Where one turn sends some rows of the set: a few examples, then the rows asked
q982: [ -4.8  -1.4  24.5  19.2  -3.1  17.4  -4.3  11.7   5.4 -18.9  -4.4  18.5
  -5.9  10.1  31.1  12.6 -15.9 -18.8   3.6  -0.2]
q60: [  3.4  -8.0  23.6  24.4   1.0  17.8   6.8   2.1   6.1 -28.4  25.7  22.1
   0.0  -6.6  15.2  17.7 -11.8 -24.6  -2.2   0.1]
q254: [-10.7  -5.8  20.4  23.8  -7.2  16.5  -7.1   4.0   3.6 -23.5  -4.1  23.4
  -6.1  10.9  32.6  15.4 -19.7 -21.3   3.4  -1.0]
q661: [ -7.7  -9.7  16.6  27.2  16.4   3.0  -7.1 -10.2   3.8 -22.1 -20.3  26.9
   8.3  16.0  10.7  22.2 -25.6 -17.6  -1.9  -5.6]
q626: [ -5.3 -10.4  16.8  25.6   2.7  14.2  -1.8 -12.6  -4.2 -20.0   9.4  27.3
  -1.7  -6.3 -22.7  13.2 -16.0 -21.7 -14.8  -1.0]
q878: [ -6.7 -13.4  13.8  19.4  15.1  -4.8  -5.2  -6.3   0.3 -17.7 -19.2  30.7
  -3.4  11.9  11.1  18.0 -25.7 -13.3   6.5  -8.6]
q556: [  2.9 -18.7  14.7  30.4   2.9   8.8  -1.3 -14.9 -14.5 -15.2   0.4  32.2
   8.5   4.1 -14.7  15.6 -18.7 -30.7   4.0  -2.1]
q969: [ -4.0 -11.8  16.3  21.0   1.5  10.8  -0.5 -10.0  -6.2 -17.3   9.6  28.6
  -7.7  -8.7 -22.7  10.5 -15.5 -19.2 -11.1  -2.3]
q67: [  0.4 -10.8  21.6  26.3  -0.8  17.0   5.5  -1.5   5.1 -30.2  26.4  24.5
  -0.8  -6.1  15.8  18.5 -13.9 -26.2  -2.6   0.2]
q367: [ -0.5  -5.6  21.8  20.8  -5.2  19.6   0.1  -2.7   2.4 -37.9 -29.6  22.4
  -6.0  -2.0  -8.2   9.9 -21.9 -24.4   3.4  -2.8]
q667: [-14.4 -15.2  20.7  20.6   4.3  14.7  -3.7   3.1  -0.5 -22.7 -27.4  25.9
  14.5 -23.4  -2.0  10.2 -14.5 -23.4   2.9  -4.2]
q701: [-14.8  -6.1  22.4  -4.4   3.4   7.1   5.6   4.3  -7.2 -14.8  -5.6  22.7
 -13.0  -0.2  -4.0   3.0 -18.0 -15.7   7.7  -8.7]
q675: [ -4.3 -11.6  21.6  19.3  -1.2  12.1   0.1  -5.3  -3.3 -36.5  10.2  28.5
  11.1  -0.4  16.8  12.8 -11.2 -24.9  26.4  -4.0]
q135: [-23.3  -1.1  25.3  20.0   2.8  23.5  -2.0 -13.3   0.7 -29.3  -8.3  18.8
  15.5  10.7  -1.8  14.3 -21.7 -28.4 -11.9  -3.1]
q938: [  0.3  -7.7  19.3  18.8   4.8  12.8   1.1  -5.0  -4.2 -14.4   9.2  24.2
  -5.6  -8.5 -24.0   9.6 -12.3 -18.0 -11.4  -1.6]
q831: [ -7.1  -1.6  23.4  24.3  -4.3  19.9  -6.0   7.0   6.1 -22.1  -4.6  18.3
  -1.3  11.8  31.9  15.1 -17.3 -21.3   0.7   0.3]
q206: [  0.7 -12.4  20.6  23.6  -2.1  14.2   6.1  -0.1   3.4 -29.5  26.4  26.6
  -4.8  -7.5  15.5  17.4 -14.5 -24.9   0.4  -0.8]
q516: [-26.8 -10.8  16.5   9.6   0.3   6.6   1.6 -13.7  -0.1 -22.7 -12.4  26.8
  -3.0 -14.7  21.1  11.8 -11.4 -17.6  -1.9  -9.0]
q542: [-17.2  -3.7  22.2   1.5   6.5   8.8   5.9  -1.4   2.4 -14.8 -12.4  18.9
  -3.7 -16.8  18.7   7.9  -5.4 -13.2  -0.3  -8.7]
q639: [ -7.9  -5.4  20.9  19.1  -6.2  14.1  -5.0   8.8   2.5 -20.2  -4.0  23.2
 -10.3   9.0  32.0  12.7 -18.4 -18.6   6.5  -1.8]
q396: [  2.7  -3.4  27.6  17.4   4.1  16.9   2.0   1.6   0.4 -32.6   9.9  20.4
  16.8   0.1  14.9  12.3  -6.8 -23.7  23.6  -2.8]
q715: [  7.8 -18.0  15.9  21.4   5.1   4.8   2.0  -6.9 -15.8  -8.9   0.9  31.7
   0.8   0.8 -16.0  11.1 -16.1 -25.8   9.7  -3.6]
q85: [ -0.4  -6.8  21.2  19.2  -5.2  17.2   0.8  -1.3   1.4 -36.8 -29.3  23.6
  -8.8  -2.8  -8.2   8.7 -21.2 -23.3   5.1  -3.4]
q227: [  3.5 -10.2  22.3  21.6   0.2  15.0   7.5   3.5   5.0 -27.0  26.6  23.9
  -4.2  -7.7  15.2  16.1 -12.0 -23.1   0.2  -0.7]
q353: [-28.9 -13.5  15.4  12.3  -4.6   8.9  -1.8 -15.8  -8.9 -28.1  -5.4  31.5
  -6.1   4.8  -0.1  10.4 -26.8 -23.8   1.9  -7.8]
q985: [ -1.3  -6.0  20.2  23.7   5.3  16.5  -0.3  -8.0  -2.3 -17.2   9.1  23.0
   0.6  -6.5 -23.4  11.6 -12.8 -20.0 -15.8  -0.4]
q169: [-26.0  -4.3  20.5  17.7   3.2  15.8  -0.1 -15.9   5.0 -25.5 -13.5  20.5
  11.6 -10.3  20.7  15.4 -10.4 -21.5 -10.8  -6.3]
q54: [ 13.2 -10.6  21.8  21.5  10.1  11.7   3.7  -1.5 -11.0  -6.3   0.4  23.0
   8.9   2.3 -17.8  11.5 -11.5 -25.5   5.0  -1.3]
q404: [  1.8  -4.5  22.5  17.5  -3.9  18.5   1.3   0.9   1.8 -35.2 -29.2  21.5
  -8.0  -3.1  -8.3   8.3 -20.6 -22.4   5.2  -3.2]
q692: [  0.7  -8.5  24.0  14.3   1.8  11.7   2.3   1.1  -2.5 -31.7  11.0  25.0
   8.9  -1.7  15.4  10.1  -8.3 -21.5  28.3  -4.4]
q397: [  1.2  -3.5  23.3  19.7  -3.3  20.1   0.9   0.0   3.6 -36.3 -29.7  20.1
  -5.4  -2.4  -9.0   9.5 -20.1 -23.7   3.0  -2.8]
q545: [  8.3 -11.7  20.8  30.9   7.8  14.9   0.4 -10.0 -10.1 -12.7  -0.1  24.0
  17.1   6.3 -16.4  15.9 -14.7 -30.9  -0.6   0.1]
q51: [-16.7   2.7  26.5   9.1   9.2  18.1   4.1  -3.3   7.4 -18.6 -14.0  12.8
  10.3 -12.1  18.2  11.4  -4.0 -17.3  -9.6  -6.0]
q638: [-13.1 -14.2  21.2  19.1   5.0  14.7  -3.4   5.1  -0.2 -21.5 -27.5  24.6
  13.8 -23.5  -2.4   9.4 -13.5 -22.5   3.5  -4.4]
q183: [  0.3  -2.4  22.5  22.0  21.6   5.9  -4.0  -0.4   6.8 -16.1 -20.9  18.8
  10.7  15.3   8.7  19.3 -20.0 -14.8  -2.2  -5.0]
q648: [ -9.4   7.4  32.1   4.1  10.2  21.8   4.9   6.3   2.2 -16.6  -7.9   9.6
   8.6   6.1  -5.9   6.8 -13.0 -20.0  -5.4  -3.9]
q519: [ -4.4  -8.5  22.6  23.9   8.0  19.1  -8.2  -8.3  11.6   2.0  15.4  22.4
   4.0  -6.6   4.4  26.8 -21.5 -24.2  -1.0  -6.4]
q951: [-14.7 -16.1  19.8  19.6   3.9  13.6  -3.8   3.1  -1.4 -22.4 -27.5  26.8
  12.9 -24.1  -1.6   9.6 -14.5 -23.1   4.0  -4.8]
q306: [ -8.1 -12.4  20.0  25.3   5.2  16.6  -8.5 -11.9   9.7   0.3  15.8  26.1
   1.3  -7.0   5.1  26.9 -23.6 -24.2   0.4  -7.1]
q291: [-13.3 -15.2  20.7  18.3   4.4  13.7  -3.1   5.5  -1.2 -21.9 -27.5  25.7
  12.5 -24.3  -2.3   9.1 -14.1 -22.2   4.4  -4.5]
q534: [ -3.0  -9.1  22.7  20.0   7.7  16.3  -6.4  -4.9  10.6   4.6  15.4  22.7
  -0.4  -8.0   4.3  24.6 -20.4 -21.9   2.2  -6.7]
q979: [ -6.3 -13.2  19.6  20.4   5.4  13.8  -7.7  -8.7   8.5   3.2  16.3  26.9
  -3.6  -9.0   4.7  25.0 -22.3 -21.9   3.8  -8.1]
q499: [  1.7  -6.4  20.4  13.4  20.7  -1.5  -1.6   4.0   2.9 -12.0 -19.3  23.0
  -1.3  11.0   8.8  15.3 -20.0 -10.3   6.4  -7.6]
q111: [ -2.8  -7.2  24.6  22.7   1.6  17.2  -0.6  -5.3  -0.5 -37.7   9.5  23.6
  18.3   2.1  16.0  13.8 -10.1 -26.4  21.5  -2.5]

q396 goes to q111
q306 goes to q979
q367 goes to q85
Now find these:
q626 goes to q969
q135 goes to q353
q982 goes to q831
q542 goes to q51
q67 goes to q206
q715 goes to q54
q878 goes to q499
q291 goes to q638

